In the rows, 128 means zero.
A: 3 groups of rows, each row roughly a mix of its group's hidden directions; some rows fit no group
A (112 x 18)
[[ 81  86 131  97 104  94 123 101 128 103 145 139 111 116  99 135 119 116]
 [ 88 110 113 137 129 122 136 119  96 158 134 152 101 109 111 154 149  77]
 [136 154 100 125 160  95 151 136  96 149 147 157 129 120 119 145  97  88]
 [138 132 103 156 131 170 142 149 132 172 109 152 154 149 126 144 164 106]
 [145 150 124 106 122  91 165 128 149 138 115 129 145 169 108 119  77 117]
 [112  97 123 100 164 107  92 126 122 105 160  97 152 117 150 151 124 102]
 [156 143  98 151 119 128  96 128 139 127  80  88 133 102 108 142 158 111]
 [ 99 121 156 115 121 131 124 105 105 105 169 167 104  88 124 114 121 157]
 [141  91  97 119 102 119 125 164 147 114 122 137 163 100  96 130 118  90]
 [100 114  91 117 143 123 110 101 132 140 118 118 161 152 114 167 161  90]
 [129 143 133 146 123  99 105 105 128 113 118 122  60 108 112 144 143 164]
 [111 129 101 121  95 102 103  87 128  94 104 122 116  98  86 132 141 132]
 [112 133 149 104 151 122 170 129 115 152 155 140 142 171 153 116  89 110]
 [100 102 164 101 129 107 122 117 109 104 172 134 107  87 130 118 101 125]
 [164 117 127 152 120 148  84 151 158 111 110 105 128  95 123 137 163 152]
 [154 163 145 139 111 127 162 128 154 150  93 123 112 173 119 108 110 154]
 [128 126  87 160  91 138 115 135 107 108  90 120  99  94 122 117 160 128]
 [162 138 143 132 138 110 121 150 136 119 162 171 111  80 103 137 106 152]
 [ 93 126 144 105 141 144 119  87 113 110 174 168 151 121 131 128 135 157]
 [111 132 163 108 133 152 165 119 134 151 144 144 157 181 147 106 109 138]
 [163 158  93 139 143  93 103 133 118 114 100  86 120  98 122 139 121 108]
 [101 123 127 101 127 110 172 114 133 148 135 153 143 187 118 129 100 113]
 [102 135 115 116 171 125 132 103 120 151 137 119 148 186 153 158 140 113]
 [125 107 116 124  94 119 115 124 154  82 104 102 113 157 137 112 136 177]
 [123 139 189 131  96 143 139 104 149 136 114 125  95 128 113 100 125 165]
 [136 178 131 142 143 146 136 117  79 132 114  98 125 112 166  94 120 119]
 [118 131 111 130 130  92  91  96 130 111 100  79  98 116 117 153 148 121]
 [140 119 132 143 108 123  99 141 114  99 128 118  95  53 118 117 132 132]
 [108 143 102 121 160 130 139 102 120 161 127 137 162 175 131 159 145  99]
 [141 147 129 126 151 117 167 140 145 164 136 157 133 191 130 143 108 135]
 [146 149 107 119 166 121 141 131 135 153 151 169 173 153 114 158 117 115]
 [138 121 149 155 140 165 110 146 134 136 113  83 112 143 174 125 163 147]
 [128 145 142 124 126 142 167 119 153 176 119 159 150 179 105 134 122 121]
 [135 117 153 141  99 121 122 131 161 124  89  81  83 148 129 119 137 153]
 [ 93 137 107 115 155 132 127  82 119 148 135 144 161 164 122 160 152 111]
 [132 145  97 143 146 138 112 121 107 150 130 155 145  84 101 159 157  92]
 [164 165 142 151 115 139 165 148 143 159  95 127 114 159 128 104 113 143]
 [140 106 152 138 115 185 120 162 134 117 149 145 152 101 148 103 142 153]
 [157 146 109 148 133  92 115 143 122 126  93  75  91 112 131 136 122 108]
 [171 167 133 123 126 109 154 137 152 135 129 164 137 136  96 120  87 150]
 [114 110 140 115 136 144 159 135 152 158 142 154 156 195 136 137 125 129]
 [134 112 130 130 147 167 136 168 108 146 146 125 172 116 163 115 125  88]
 [149 142 131 141 109 141 117 122 150 119 131 179 123  99  85 133 145 174]
 [139 153 115 137 128 135 147 119 153 166  85 114 144 188 119 139 140 118]
 [106 149 166 120 130 170 147 102 101 136 134 119 145 143 165  86 123 141]
 [126 121 118 110 120 160 145 129 143 144 127 147 205 147 117 119 125 101]
 [143 121 120 158 115 137 123 163 106 105 117 106  80 109 167 104 137 153]
 [132 121 107 124 171 104  79 121 123 104 158 121 132 100 133 171 145 133]
 [131 125 163 140 118 135 151 155 103 129 152 154  81  93 143  99 106 142]
 [141 134 152 114 106 143 117 125 124  86 143 132 147  80 129  83 105 158]
 [148 157  94 138 148  81 135 127 129 121 131 154  90 151 117 157 117 159]
 [169 130 150 147 113 145 138 170 157 130 102  95 117 146 151 100 118 153]
 [ 61  96 134  99 113 116 136  89 103 118 142 129 118 134 130 123 128 107]
 [128 129 112 153  69 148 143 133 129 117  80 126 105 129 117  93 145 147]
 [117 126 127 113 126 109 162 120 155 155 110 122 132 204 122 137 113 119]
 [117 121 172 111 141 121 129 128 109 116 182 153 111  87 136 114  98 139]
 [140 143  97 128 135 135 119 108 157 139 123 166 170 150  90 161 153 142]
 [125 146 156 134 163 164 149 138  96 154 157 135 136 141 179 112 123 128]
 [128 131 152 143 114 137 171 159 101 152 119 118  93 131 157  90 102 109]
 [117  98 176  90 121 103 124 127 143 102 160 116 125 111 126 111  85 132]
 [157 175  90 155 157 120 150 144 100 156 125 159 120 129 128 144 124 115]
 [125 123 103 106 103  69 131 115 143 107 108 118 118 125  85 134  98 108]
 [130 116 183 114 131 135 101 122 142  97 154 103 119 107 151 107 120 170]
 [140 132 105 132 126  84 107 132 111 104 132 129  93  69 103 142 116 115]
 [122 103 146 126  95 172 147 154 126 124 114 107 154 133 158  78 121 119]
 [144 135 157 104 152  95 148 149 120 128 158 117 126 125 147 113  66 111]
 [162 110 133 132 154  99 113 174 142 124 163 145 109  93 120 157 110 128]
 [134 149 126 125 177  86 121 113 131 147 153 145 102 142 117 179 123 132]
 [128 129 133 142 167 163 144 153 106 162 147 131 142 158 179 132 139 114]
 [124 100 145 100 164 108  98 129 143 100 164  97 141 142 161 144 118 145]
 [170 172 131 133 108 111 141 123 158 124  90 114 126 146 105 108 102 158]
 [160 144 166 144 103 145 136 144 152 120 109 116 103 129 135  92 117 177]
 [156 156 150 142  91 130 128 123 142 112 106 133 101  96 101  97 118 170]
 [100  89 143 104 123 142 116 125 119  97 178 165 147  96 131 120 125 142]
 [ 97  86  97 126 122 104 116 126 133 126 141 162 108 123  98 172 154 113]
 [140 116 140 125  93 122 139 152 124 106 146 163 116  74 104  99  97 136]
 [147 162  98 131 135 121 111 102 132 121 133 174 149 100  83 151 141 144]
 [111  73 151 104 119 114 121 136 168 118 162 159 128 133 103 150 125 140]
 [151 107 139 133  84 126 107 148 157  94 108 107 113  88 107 106 125 148]
 [120 113 128 127 135 111 167 160 114 146 126 107 106 175 167 117 101 101]
 [141 157 150 108 123 123 155 120 132 131 110  90 152 160 145  88  84 123]
 [116  92 110 124 124 124 157 157 141 162 117 130 143 172 124 144 125  77]
 [144 135 136 117 102 111 166 138 168 140 103 128 130 182 109 113  96 137]
 [133 113 142 118 119 107 138 147 130  93 166 168 101 115 128 113  96 173]
 [105 174 127 131 134 146 161  96  75 145 125 140 129 139 149 100 120 120]
 [123 124  93 121 140 141 116 115 146 145 124 148 187 144 100 162 156 104]
 [103 144 129 153 130 131 129  96 119 166  94 111  87 150 123 150 168 115]
 [111 135 100 139 160 129 103 105 113 147 112  97 132 141 139 167 171  96]
 [118 112 114 113 114 164 114 115 143 127 121 135 201 118 107 127 150 103]
 [120 127 114 106 120 129 132  98 166 138 119 148 179 170  91 147 136 128]
 [122 150 103 130 147 108 143 127  89 138 107  83 125 142 160 121 111  81]
 [ 88 124 144 102 165 121 144 102 111 153 164 142 143 160 143 147 118 103]
 [146 164  79 141 123 118 150 124 130 147  80 119 141 170 115 134 131 110]
 [153 123 163 119 124 118 120 141 156 112 163 165 121  92 101 127 103 163]
 [134 124 154 125 146 138 168 159 135 160 139 128 132 183 163 118 102 123]
 [134 140 122 143 106 162 106 113 134 118  80  77 142 132 141 107 163 138]
 [123 172 117 152 150 155 108  90  96 147 120 137 128 102 124 143 170 128]
 [ 99 111 152  90 114 112 160 107 144 131 151 160 140 163 108 119  94 132]
 [155 131 129 153  87 146 120 147 143 111  81  91 111 117 132  96 140 149]
 [156 149 118 144  97 169 157 149 130 131 113 165 155 129 122  90 123 152]
 [115 149 120 127 155 111 165 118 117 170 121 129 119 189 139 145 117 104]
 [116 162 100 153 108 146 116  92  94 119 103 141 112  94 113 120 164 139]
 [124 119 147 107 134  96 143 131 130 124 174 182 114 111 101 137  91 136]
 [127 145 133 110 140 134 131 118 103 107 177 179 152  94 127 112 104 147]
 [116 100 128 142 120 136 135 164  97 127 117  85  99 123 174 106 128  97]
 [126 142 101 151 135 145 135 134  98 167 116 149 134  98 110 145 150  74]
 [123  97 139 119 100 155 122 149 120  92 126  96 150 108 161  80 119 129]
 [169 163 132 148 110 167 140 145 131 134 119 162 154  99 114  98 124 150]
 [125 110 151 129 179 121 113 139 140 149 153 105 112 160 162 168 142 130]
 [178 148 122 130 110 108 133 161 134 104 121 129 129  90 112 100  85 138]
 [151 165 136 114 161  98 125 109 138 125 162 168 131 127 107 149 102 160]
 [134 134  99 125  88 108 165 144 118  99 105 132 117 151 133  87  91 143]]

one row of each group, then the others: which group is each in?
[130  71 145 131 113 134 143 190 138 129 137 115 111 130 154 114 114 112]  (79)
[131 160 164 104 136 115 161 117 110 130 151 137 132 129 137  92  70 130]  (104)
[125 150 115 147 116 125 103  96 118 129 112 143 102  76  84 146 159 127]  (30)

[116 125 138 137 151 123 150 128 142 181 120 125 109 186 132 162 141 106]  (30)
[143 142  89 160 161 140 121 149 108 159 130 152 130 115 128 166 160 102]  (30)
[104 152 115 125 151 111 165 108 103 170 132 157 120 164 122 147 119  97]  (79)
[138 124 163 111 116 119 106 127 134  96 121  69 128  97 142  95 101 131]  (104)
[157 120 144 130 133 141 125 175 116 102 161 135 132  86 156  97 101 145]  (79)
[117 147 138 142 141 108 135 109 124 153 101  89  73 169 144 140 138 130]  (79)
[130 114 131 131 115 110 160 148 156 155  96 102 108 189 130 131 115 110]  (79)
[117 119 172 119 109 161 153 126 140 128 153 168 132 143 134  98 118 174]  (79)
[131 130 127 123 126 131 132 116 169 142  95  95 147 199 130 137 140 137]  (79)
